128 stands for zero in the data rows.
Some points:
[105 163 129 131 082 179 150 112 122 195 175 109 084 143 114 167 126 104
 079 090 109 132 160 144 107 134 107 164 151 063 104 095]
[149 169 141 160 089 160 098 148 139 178 125 099 093 086 181 134 204 122
 168 106 128 093 106 152 111 063 157 139 072 134 133 132]
[182 138 095 144 133 172 159 093 104 153 129 104 152 153 161 101 125 142
 165 111 077 097 131 159 104 059 113 120 149 134 119 188]
[099 118 094 132 138 115 092 125 155 120 129 171 076 135 172 095 128 095
 081 152 095 152 148 090 103 124 126 187 077 153 208 104]
[073 153 162 121 156 146 052 149 096 162 160 174 150 169 105 127 168 121
 156 204 100 102 087 152 132 089 109 155 093 137 126 123]
[171 126 123 163 092 115 152 171 132 128 194 088 160 167 173 189 151 098
 149 162 127 113 078 117 187 133 140 152 149 121 167 105]
[134 121 175 122 105 101 121 108 183 183 123 181 143 140 153 180 115 137
 115 106 098 089 068 081 127 135 144 091 133 134 172 136]
[171 078 101 133 094 138 112 163 164 169 143 171 076 151 108 124 128 122
 104 136 174 157 077 167 153 068 185 126 076 102 105 153]
[127 160 100 103 097 098 146 161 163 101 184 087 150 136 164 179 171 110
 114 189 110 102 113 086 158 132 112 148 161 132 170 095]
[088 151 090 110 174 148 153 123 165 168 138 092 109 099 156 165 187 099
 147 118 166 177 115 093 176 086 190 120 150 123 104 132]
[098 101 126 101 093 086 108 182 119 157 156 083 085 132 180 186 134 120
 136 125 089 094 159 170 185 108 195 126 075 146 143 141]
[119 139 087 110 094 156 142 109 121 164 211 185 076 113 107 125 136 109
 081 131 090 102 075 091 124 134 122 148 140 067 100 137]
[097 091 118 111 069 077 140 084 090 092 157 110 150 176 120 105 132 142
 142 135 128 180 138 123 157 100 205 095 158 111 165 162]
[084 078 154 199 149 143 142 170 160 118 190 119 104 157 141 172 152 095
 116 099 158 090 152 139 169 094 164 155 147 146 153 186]
[151 088 168 150 147 117 135 091 165 129 112 151 094 138 174 191 116 084
 137 173 181 126 080 161 171 118 122 171 140 104 100 103]
[111 099 168 168 135 157 108 165 109 157 122 118 158 150 168 184 195 138
 147 152 116 186 105 156 116 150 117 183 077 130 091 185]
[163 144 096 164 119 079 122 154 107 167 191 159 105 069 094 189 151 083
 153 104 111 085 106 123 161 140 113 169 137 101 171 168]
[119 104 100 183 130 158 062 158 140 095 102 144 101 089 105 119 124 150
 163 156 145 151 147 108 102 130 163 139 089 077 161 135]
[110 074 141 139 076 103 164 105 094 163 118 121 150 163 092 153 129 143
 080 105 146 077 071 182 133 146 164 115 132 133 174 152]
[189 113 176 133 130 119 140 088 073 169 137 122 148 131 144 171 112 106
 079 118 123 109 129 116 138 138 105 099 153 162 181 192]
[096 159 098 177 087 115 132 145 096 162 122 168 082 086 171 160 118 063
 128 126 100 173 109 164 179 099 111 161 167 156 125 151]
[153 076 115 135 112 084 141 160 169 138 147 092 121 079 098 106 122 112
 169 190 174 136 096 106 166 138 190 120 149 099 149 094]
[110 069 085 134 118 146 149 166 129 182 146 126 082 155 167 103 109 058
 125 172 110 176 105 080 127 094 192 165 130 139 112 146]
[098 087 095 174 127 143 159 109 091 102 127 142 105 163 103 175 125 066
 120 165 139 154 155 083 184 100 149 157 098 128 183 113]
[116 166 155 110 161 080 137 162 082 164 186 118 137 095 110 098 124 120
 116 097 176 174 099 103 128 135 136 156 080 121 181 175]
[148 078 156 112 171 144 158 153 159 124 112 178 098 121 190 115 134 157
 079 096 150 113 159 154 105 089 141 153 139 073 117 084]
[124 120 123 191 119 154 074 162 162 111 116 142 097 103 100 133 135 150
 158 152 135 152 155 093 095 126 188 143 092 071 173 147]
[145 085 181 122 110 105 140 102 109 178 124 128 150 172 116 155 125 137
 092 100 122 096 070 163 133 126 142 148 161 148 173 176]
[163 100 131 188 107 144 155 150 106 148 203 162 099 097 115 172 155 128
 088 165 120 168 126 128 165 077 187 140 097 118 103 117]
[160 150 079 118 166 101 141 105 092 132 122 186 157 172 163 205 128 121
 099 144 117 141 079 101 103 043 131 136 147 153 142 110]
[147 079 096 137 117 147 069 109 145 176 108 102 132 116 171 182 189 114
 148 087 147 145 140 102 163 065 152 073 136 103 104 125]
[092 119 108 139 138 163 139 169 147 143 128 135 142 131 203 143 139 121
 075 186 184 106 072 085 108 139 112 138 114 074 176 180]
[137 161 091 146 064 098 150 085 114 152 114 097 157 145 118 108 131 146
 138 097 113 149 074 107 112 050 138 123 112 081 111 176]
[183 156 147 115 144 117 142 097 151 180 123 181 146 077 178 173 126 084
 100 093 081 109 102 111 169 147 190 121 130 130 164 145]
[158 106 166 122 098 092 157 113 106 163 134 131 069 152 137 154 204 079
 112 192 100 098 102 094 101 130 108 131 072 126 160 139]
[101 098 127 203 149 082 095 118 129 188 139 076 147 163 121 098 121 114
 130 167 097 154 102 159 118 126 141 102 157 060 180 176]
[105 092 147 132 080 102 159 186 124 145 151 154 091 112 136 178 193 108
 082 157 102 163 103 161 111 079 121 110 133 133 174 138]
[101 152 108 170 147 142 096 153 080 106 150 099 078 083 180 116 139 146
 131 176 161 146 119 157 154 142 157 120 096 073 105 104]
[082 088 161 136 127 165 133 089 128 181 144 172 097 128 146 148 219 084
 135 148 173 130 133 096 110 128 139 096 144 079 170 102]
[102 096 110 096 173 089 139 134 104 167 142 098 171 169 107 125 129 123
 180 114 085 167 061 188 124 137 123 096 129 065 155 131]
[150 171 169 138 166 130 143 136 154 197 165 119 109 172 122 121 117 133
 076 180 169 096 150 120 112 072 138 147 084 075 097 138]
[125 084 168 150 116 134 156 180 106 148 151 175 161 100 106 175 195 129
 100 158 092 165 131 118 121 069 099 095 093 139 164 124]
[159 120 083 162 161 130 146 105 100 174 128 098 130 160 141 106 124 142
 160 114 107 090 097 163 106 049 100 100 147 142 106 173]
[107 087 129 164 160 159 123 086 091 181 120 147 083 151 092 154 215 084
 122 151 159 149 140 126 145 156 145 104 137 128 115 092]
[126 107 085 198 103 157 096 154 097 181 110 157 086 155 157 177 159 096
 104 168 152 155 139 141 158 145 108 082 097 152 134 125]
[120 164 185 136 078 149 120 127 077 087 185 135 145 167 119 089 127 048
 139 125 164 080 100 144 128 107 157 137 162 085 138 091]
[103 128 166 125 114 149 096 156 174 173 159 093 165 083 133 189 152 131
 097 117 168 176 110 088 100 143 185 162 101 158 104 100]
[121 098 146 176 078 082 090 137 111 168 126 133 153 085 194 162 138 143
 078 106 117 097 084 154 112 108 134 107 137 076 094 082]
[096 156 155 129 093 108 149 178 164 129 109 172 086 087 167 165 128 088
 111 173 164 100 088 156 096 129 108 116 148 076 111 190]
[171 105 166 110 162 126 145 153 157 138 103 160 078 111 186 117 134 147
 076 104 145 107 156 177 123 085 155 161 134 071 148 098]
[173 151 165 106 078 162 148 156 137 196 127 096 159 149 111 130 118 128
 094 192 168 098 132 164 133 090 154 160 133 071 124 083]
[132 158 105 118 170 156 121 118 160 113 222 091 164 161 161 092 125 069
 144 096 175 100 130 161 120 096 129 140 067 103 154 122]
[183 171 132 132 103 148 140 157 156 117 123 068 113 096 121 174 192 136
 074 133 116 189 145 172 152 084 106 097 129 136 194 130]
[153 140 097 178 074 158 160 179 135 104 119 142 127 134 130 152 134 120
 171 146 170 163 161 140 155 151 203 161 157 139 099 176]
[180 147 095 199 166 163 140 170 154 123 147 162 091 173 125 118 145 129
 120 113 153 176 140 151 198 155 173 139 108 123 162 124]
[117 096 167 153 166 134 153 111 181 130 118 158 095 129 142 191 125 095
 146 181 162 089 083 157 173 098 135 175 142 103 117 107]
[104 164 120 153 121 164 117 156 080 101 123 102 087 089 177 111 118 150
 145 168 157 156 101 162 166 143 172 131 079 076 138 108]
[100 171 087 186 088 083 141 099 140 150 140 162 159 137 123 152 130 133
 083 177 099 088 114 119 128 091 135 089 085 063 091 153]
[100 085 075 152 118 172 133 149 106 183 103 141 153 080 144 102 122 150
 121 166 185 157 062 139 109 126 139 164 156 112 183 172]
[095 169 116 168 089 089 136 146 173 172 096 131 163 175 179 104 151 153
 105 171 088 095 100 091 197 140 122 117 117 095 103 097]
[104 137 103 114 140 080 153 153 100 202 140 107 162 090 153 124 134 137
 124 119 196 179 135 149 140 127 129 149 067 119 192 176]
[130 102 163 186 081 075 163 172 169 107 181 135 088 111 123 113 132 135
 172 117 165 168 086 109 103 138 125 107 081 127 181 106]
[136 144 149 164 143 148 145 183 071 156 102 104 080 140 105 123 132 117
 165 105 169 107 051 092 142 050 179 142 093 102 106 127]
[095 152 103 103 070 165 167 134 097 185 155 107 071 126 093 113 137 087
 090 101 110 136 176 126 127 115 129 168 153 095 112 093]
There is one direction along which these points spread out most. How far along it is each point below, from 0 to 99? 50 is the average, and the first point above lies past it. One standard deviation of the points above along it is 16.
[153 140 097 178 074 158 160 179 135 104 119 142 127 134 130 152 134 120
 171 146 170 163 161 140 155 151 203 161 157 139 099 176] 26
[092 119 108 139 138 163 139 169 147 143 128 135 142 131 203 143 139 121
 075 186 184 106 072 085 108 139 112 138 114 074 176 180] 46
[145 085 181 122 110 105 140 102 109 178 124 128 150 172 116 155 125 137
 092 100 122 096 070 163 133 126 142 148 161 148 173 176] 86
[100 085 075 152 118 172 133 149 106 183 103 141 153 080 144 102 122 150
 121 166 185 157 062 139 109 126 139 164 156 112 183 172] 43
[097 091 118 111 069 077 140 084 090 092 157 110 150 176 120 105 132 142
 142 135 128 180 138 123 157 100 205 095 158 111 165 162] 58
[101 152 108 170 147 142 096 153 080 106 150 099 078 083 180 116 139 146
 131 176 161 146 119 157 154 142 157 120 096 073 105 104] 20
[153 076 115 135 112 084 141 160 169 138 147 092 121 079 098 106 122 112
 169 190 174 136 096 106 166 138 190 120 149 099 149 094] 32
[127 160 100 103 097 098 146 161 163 101 184 087 150 136 164 179 171 110
 114 189 110 102 113 086 158 132 112 148 161 132 170 095] 56
[150 171 169 138 166 130 143 136 154 197 165 119 109 172 122 121 117 133
 076 180 169 096 150 120 112 072 138 147 084 075 097 138] 52
[148 078 156 112 171 144 158 153 159 124 112 178 098 121 190 115 134 157
 079 096 150 113 159 154 105 089 141 153 139 073 117 084] 44
